Here are some points:
[ -4 -59  -7  61   8  60  -6 -41 -51   8  12 -20 -15   1  71 -46]
[ 32 -17  -7  43  13  50   7 -25  15   8  30 -20  -6  14  29 -56]
[-22 -70 -37  44  -9  48   9   3 -37   0 -33  18 -13  -1  39  16]
[-35  39   7 -86 -21 -93 -28  62  25  12  22  45  43 -49 -72  64]
[-20  55  -6 -88 -21 -50   2  65  43  46  49  12  42 -49 -38  32]
[  8  28  44 -61  27 -89  -9  34  29 -19  52  23  23 -13 -53  21]
[ 35 -99  -9  77   0  75  19 -25 -37  41 -63 -37 -54   4  34  10]
[-25  -1  -4 -13   5 -18   3   1 -15  12  53   8  14 -10   7 -46]
[ 25 -48  -4  88   4  77  21 -49 -26   9 -36 -33 -44  35  41 -22]
[-13 -70  38  17  48 -10  -1 -33  -6  11  33 -37  40  14  29 -21]
[ 25 -59   4  77  50  52   1 -61 -53 -41 -27 -36 -20  45  64 -26]
[ 24  38   9 -14   0 -30  10  11  41 -26  -9  10   3  18 -44  10]
[-13  -2  -8 -43  -5 -30   8  15   5  73  26 -41  -5 -38   6  15]
[-34  66 -44 -75 -28 -36 -35  17  26 -19  55  41  75 -12 -30   7]
[ 24  17   3  46 -66  31  10 -15   0  14 -45  -4 -32  26  -5   1]
[ 19 -28  -5  46  -9  38   4 -28 -27 -18 -19  -3 -12  20  10 -15]
[  4  87 -11 -25 -22 -17  10  14  31  11  -9 -15 -10  -8 -24  30]
[ 16 -62  -2  15  -1  15   2   4  -6  52 -27  -1  -7  -9  -5  25]
[-28  33  19 -40 -31 -48 -15  21  11 -35  18  32  17   0 -36   9]
[-19  95 -44 -74   2 -40 -19  38  32 -24  67  39  63 -16 -27  -7]
[-34  90 -28 -76 -53 -46 -28  43  57   1  72  42  62 -10 -36 -34]
[ -6 -22 -11  11  41  14 -17 -22 -30 -13  15  -7  35  11  32 -48]
[ 11  33  12 -53 -36 -23  -8  28  58  19  12  24  35   0 -44 -14]
[ -3 -15  11  19 -10  -6   0  26 -10  -1  15  15 -26 -41 -18  18]
[-23  40  33 -76 -15 -66 -16  23   0  18  28  -3   0 -19 -11  -5]
[ -9 -13 -15  -7  15  -9  -3  24 -27  15 -16  -1  16 -29   3  47]
[-16  36  -9 -23 -15 -13 -22  10  39 -11  71  35  40 -13 -12 -45]
[ -2 -21  -2  33 -43  31  15 -50 -38   7 -48 -68 -35  22  55 -20]
[ -1 -49 -16  92 -29  78  18 -47 -50 -10 -39 -60 -83  12  73 -31]
[-13   1 -17 -24  28 -19 -14   8  -9 -11  33  11  60  16  14 -51]
[ 43 -50  44  68  10  19  31 -39 -33   9 -28 -39 -95  15  27   5]
[  7 -35 -12  44  36  40   3 -54 -13 -29 -39  -7  -4  40  25  -3]
[-33 -13  33 -39 -21 -70   1  39  -1 -17  -9  37  33  -8 -35  17]
[  9 -71   4  79  -1  44  17  -2 -34   5 -28  -3 -69  -9  19   7]
[  8  50  11 -42  19 -32  -6  15  20 -26  -4  18  31  15 -32   6]
[ 19 -14 -17  44  18  26  -3  11 -20  -8 -13   1 -30 -16  -4  43]
[ 44  59  22 -73   4 -19   2  23  67  28  -9  26  51  17 -52  22]
[-30 -27  11 -17  49 -22 -27  -4  -7 -26  49 -10  16  -3  21 -34]
[ -4 -31  -7  33  21  38  11 -48 -25 -23 -38 -41 -19   9  34   0]
[-15  31 -26 -39 -22 -27  -4  48  22   7  16  52  62 -32 -45  13]
[ 10  51 -15 -10  15 -10 -11  54  29 -19  28  42  18 -19 -53  39]
[ 13 -39 -16  62  -4  54  10 -15 -35 -29 -39   1 -23  23  22  -2]
Here are 40 more points, each followed by its number:
[  2 -30 -29  97 -40  99  14 -39 -30  19  22 -53 -66   9  92 -58] 0
[ 24 -64 -22 127  -9  99  13 -50 -49 -36  24 -14 -55  20  68 -65] 1
[ 25 -43   7  57 -16  41   2 -32 -19 -20 -60  -9 -36  25   5  -6] 2
[ 22  14  20 -33 -24 -27  -5 -14  41   7 -10  23  18  10 -60   8] 3
[-24  35   1 -60  -8 -50  -1  23  26  23 -20  -2  17   0 -29  19] 4
[-11  29  31 -52 -12 -81  -9  36   8 -27   4  32  32   8 -66  29] 5
[-39  62  10 -80  44 -72 -24  41  47 -29  78  47  77 -12 -70 -18] 6
[ 28 -46   9  53 -15  57  16 -32 -12  17 -41 -16 -24  27  41 -22] 7
[ -4 -60 -24  39  47  65  15 -23 -46  13 -58 -42 -41  -6  53  30] 8
[ -39   91   -5 -106   -8  -78   -9   85   58   44   53   21   34  -53  -39   43] 9
[ 14  12  41 -34  17 -16   8 -27  19  34 -38 -21 -10  -6 -26  34] 10
[-32  32   6 -59   8 -70 -19  19  13   3  79  15  39 -19 -27  -9] 11
[  7  18  12  -8  -7 -15 -11   3  -7 -13  71   9  16  -5  15 -32] 12
[-11 -39 -42  50  35  27  12 -27 -55 -29  -5  -6 -13  14  71 -43] 13
[-39  60   1 -76   0 -40 -11  15  37 -30  87  20  53 -13 -16 -18] 14
[-24  93  -1 -87 -13 -53 -20  24  49 -18  81  -4  50 -22  -8 -20] 15
[ 38  -1  23  28   6   6  15 -19  21 -17 -32 -11 -20  19 -15  23] 16
[-22  21 -18 -51 -21   7 -20  17  18  46  42   1  51  -5   2 -29] 17
[ -12   33   -8 -105   53  -80  -23   60   33   15   18   50   97  -33  -56   37] 18
[ 37  56   8 -26  29 -28   5  -9  40 -20  14  19  20  13 -35   3] 19
[-19  80  -2 -92 -28 -55 -14  62  61  57  48  25  31 -53 -53  37] 20
[-32  37 -36  -6 -61  15  -9  15  13  11  20  23  25  -6   3 -35] 21
[  7 -69 -10  74  38  52   5 -61 -45 -58 -55 -24 -37  33  63 -18] 22
[-12 -23 -20 -13  -6 -16  -5  23  -3  30   8  21 -13 -23  19  18] 23
[ 15  35   0 -40  36 -17   2   5  43   9 -38   2  42  -6 -26  45] 24
[  7  81  15 -79 -44 -75   1  25  55  24  -3  35  28   2 -66  25] 25
[-13  76  -4 -94  18 -69 -16  33  45   1  79  31  63 -26 -25 -21] 26
[-24 -18 -20  43 -53  86 -15 -26 -26  -3   9 -12 -11  10  62 -40] 27
[  4 -28  -1  39  -3  28  -1 -38 -25 -19  45 -13 -18  10  31 -49] 28
[  1  42  10 -49 -10 -41  -5  14  18   3 -36   3  15  20 -41  22] 29
[  1 -21 -13  68 -17  68  15 -48 -33  -1 -74 -43 -61  28  48   9] 30
[ 40 -26  24  67 -33  25  12  -7   4   8 -18  -5 -52  18 -11  -7] 31
[-11   6  -8 -19 -20 -24 -32   3 -14  -2  46  -2  14   5  -1 -37] 32
[-15  65   9 -87  35 -60 -21  33  29   2  71  25  51 -24 -24 -17] 33
[ 19 -17  37 -45   6 -45   4  40  37  69  -9  15  46 -31 -56  19] 34
[ 35 -66 -15  86  11  69  23 -50 -37   1 -96 -20 -38  49  42   1] 35
[ 15  22  26 -56 -21 -56   2   7  29  29 -20 -15  17   2 -27  22] 36
[ 24   0  -2  64 -26  52  -8 -14  -7  -3  46  -5 -13   3  18 -53] 37
[ -8   2 -11  -6  10   9 -14  15  19 -12  65  27  22 -16  -1 -44] 38
[ 23 -52  -1  82  47  61  20 -71 -62  22   7 -72 -44  12  79 -51] 39
Which of these numbered points is nearest to each point below, ignoring the direction in which the first points spread most? Its number follows each.
[ 22 -52 -10  48  24  45   4 -23 -20  12   7 -26  26  12  44 -27] > 26
[  7 -32  39 -43   8 -34  20  39  54  65   9   6  53 -27 -41  18] > 34
[-48  52 -18 -35 -52 -12  -9  30  13  -6 -48   6 -15  -7  -7  34] > 30
[ 24  64   8 -81  32 -51  -6  23  54  23 -21  18  52 -12 -60  35] > 24
[ 17 -14  -8  18   1  38 -12 -18  28 -14  29   5  38  13  20 -47] > 38
[ -4 -68  -4  64  45  50  -7 -55 -52 -42  -1   6 -22   7  79 -59] > 13
[ -7 -45 -27  43  31  58  17 -21 -38   0 -63 -21 -19   3  54  33] > 8
[-35   9  37 -70 -28 -81 -18  34  12 -23  -2  42  47  -4 -60  23] > 5
[ 17  63  14 -64  22 -72  -4  25  49   0  30  48  44  -4 -60   1] > 19
[-18 -17 -42  65 -11  68   1 -18 -32 -12  -9  -2  -9  27  58 -37] > 21
[  5 -35 -14   7  16  30  12 -53 -22  14 -53 -42  13  27  39   6] > 4
[ 22 -32   1  32  -2  14  -1   9  16  42   9 -14 -47 -21  -8  13] > 20
[ 44 -16  23  35 -42  17   5 -12  -5  10 -13  -4 -44   4 -28   3] > 31
[-10 -25  -2  35   3  31  16 -55 -31   8 -55 -58 -59  20  63   1] > 4
[  2 -33 -27  52   6  60  23 -12 -60  27 -28 -72 -74 -19  79   4] > 9
[-16  37 -23 -57 -24 -29 -12  12  31  40  47   4  66 -20  -4 -38] > 17
[ -1 -11   5 -16 -17  18  10 -24 -22 -23 -67 -16 -47  26   2  25] > 29
[ 49  30  28 -27  34 -35   1  -5  32  47 -18  -9  40  11 -44  36] > 10
[ 28  10  -5   7 -29  14   4   4  12  -8 -79  28   7  37 -37  55] > 35
[  9  29  10 -39  -5 -47  -5  28  45  50  47  -3  24 -31 -33  23] > 20
[ 24  21  10  23 -65  25   6  -4  35   2 -10   8 -11  17 -27   6] > 31
[-23   1 -11   7  25  24  -2 -25  14 -38 -27  -5   8  24  15 -20] > 22
[-30 -23  44 -66   9 -78 -23   7  44  28  66   4  86  -8 -25 -16] > 11
[-50  37   3 -81 -31 -86 -21  77  29  23  39  51  35 -45 -60  39] > 23
[ -44   34   -6 -100   12  -57  -18   69   34   43   17   25   69  -27  -49   39] > 8
[ 10  50  23 -53  32 -49  -8   8  68  44  73   0  72 -17 -25 -25] > 39
[ 16  -3   0  50   9  45  27 -57 -28  -2 -23 -59 -40   5  61 -17] > 15
[-16 -37   2 -38  60 -24 -10  23  20   9 -31  29  45 -26  -4  30] > 18
[-29 -39 -24  43   1  51  11 -11 -41  25 -38 -48 -57 -21  60  17] > 9
[-19  53 -20   3   2  12  -6 -11  -3 -22  60  -6  -4   6  38 -42] > 15
[ 26 -16 -15  48   0  47   7 -39 -38  12  14 -37 -24  13  43 -24] > 26
[-27 -13  -2  -3   6 -20  -6 -11 -16  -8  46 -19 -35  10  47 -21] > 11
[-32 -16 -21  -7  17  -4 -23  -7 -31 -11  29  -2  18   5  38 -29] > 13
[ 12 -21  35  -8  12 -54   4  47  44  31  23  31  26 -42 -52  30] > 34
[-40  84 -18 -49 -52   1  12  15  31   2 -43  13  13  11 -48  39] > 30
[-43 -13 -16 -43  14   5   0  31  -1  32  -5   5  40 -23   4  13] > 8
[  -1   -4  -21   76  -56   66   23  -28  -46  -14  -54  -35 -107   24   63   -2] > 30
[ 21 -15  29  26  11  -5  16 -20  -3   7 -26  -4 -36  10   2  -3] > 16
[ -8 -17 -22   7 -18  48  -7   4  -4  17   5  -8  34  12  44 -51] > 17
[ 29 -57  21  62  -3  38  16 -28  -8  14 -60 -19 -33  32  14  -6] > 3
[ -7  29  16 -41  15 -59 -14   3  17 -40   6  27  63  22 -19  -3] > 22
[ -4  28   0  21 -21  15  14 -11  14  -2 -26 -28 -49 -11   5  14] > 30
[ 11  48   0 -71  13 -26 -10  48  30  36  73   8  41 -23 -16 -52] > 26
[ 42 -58  -5  70  13  48  16  10 -30  38 -30 -35 -48 -25  21   8] > 20
[ -9 -40 -25  52 -10  33  -6 -37 -36 -46  13 -12   2  18  55 -46] > 28
[ -8 -76 -18  75   8  70   0 -41 -40 -12  -6 -14 -15  15  71 -51] > 38
[ 15 -80  -2 106 -13  62   1 -44 -54 -32 -48 -29 -60  56  60 -15] > 2
[  6 -86  -9  69   6  76   5 -47 -43  30  -8 -30  -6  17  56 -70] > 17
[ 19  12  24 -19 -37 -11  13  -3  20  29 -37 -10  -8   0 -32   3] > 25
[-19  28 -18 -44 -12 -33 -21  29   8 -17 -16  43  58   6 -44  28] > 35
[-18 -70 -31  87   4  86   7 -47 -78 -46 -11 -22 -42  19  74 -28] > 13
[-23  25  18 -49  34 -49 -18  34  16 -31  70  46  76  -6 -14 -23] > 6
[  7  43  20 -94   1 -57  -3  33  34  40 -27  -7  46 -10 -35  18] > 36
[ -1 -47 -39  71 -14  88  12 -57 -32   4 -51 -32 -60  -2  61   9] > 30
[  5 -72   8  85 -12  45  10 -48 -83 -15 -32 -30 -70  24  52 -16] > 32
[-36  12 -34   8 -58  29 -10  -1   0   5  38   9   9   5  15 -41] > 21
[-25  88  17 -83 -12 -85 -18  27  21 -16  61  27  20 -13 -25   5] > 11
[  2  32  -4  -4   3  -7 -18   1  12 -36  81  50  20 -20 -34 -39] > 1
[  1  44   9 -71  15 -57 -21  21  44 -24   3  38  77   6 -62  18] > 35
[ 14 -55  11  63 -16  61  16 -25 -53  -4 -58 -20 -56  21  30  12] > 2
[  1   6  35 -33  36 -69  11  10  -2 -13  -5   4  14  -4 -43  15] > 5
[ 30 -30 -25  45  26  53  16  -7 -37  18 -45 -12 -35 -14  21  24] > 8
[  1 -43   8  63 -10  32  16 -20 -44  -7 -56 -10 -51  27  27  13] > 2
[  9 -42  13 -16  51 -46 -17  22   4  32  10  11  44 -26 -20  45] > 18
[ 21 -23  61 -36  18 -40 -14  32  12  32  18  35  46 -29 -54  30] > 34
[  5 -17   4  29  34  26  15 -11 -16  25  -4 -47 -52 -30  43  14] > 9
[ 27 -19  12  20  -6  23  16 -39   9  35 -39 -39 -22  21  10   5] > 36
[ -5  28  47 -52  17 -80 -11  17  27 -17  51  15  15 -17 -50   7] > 11
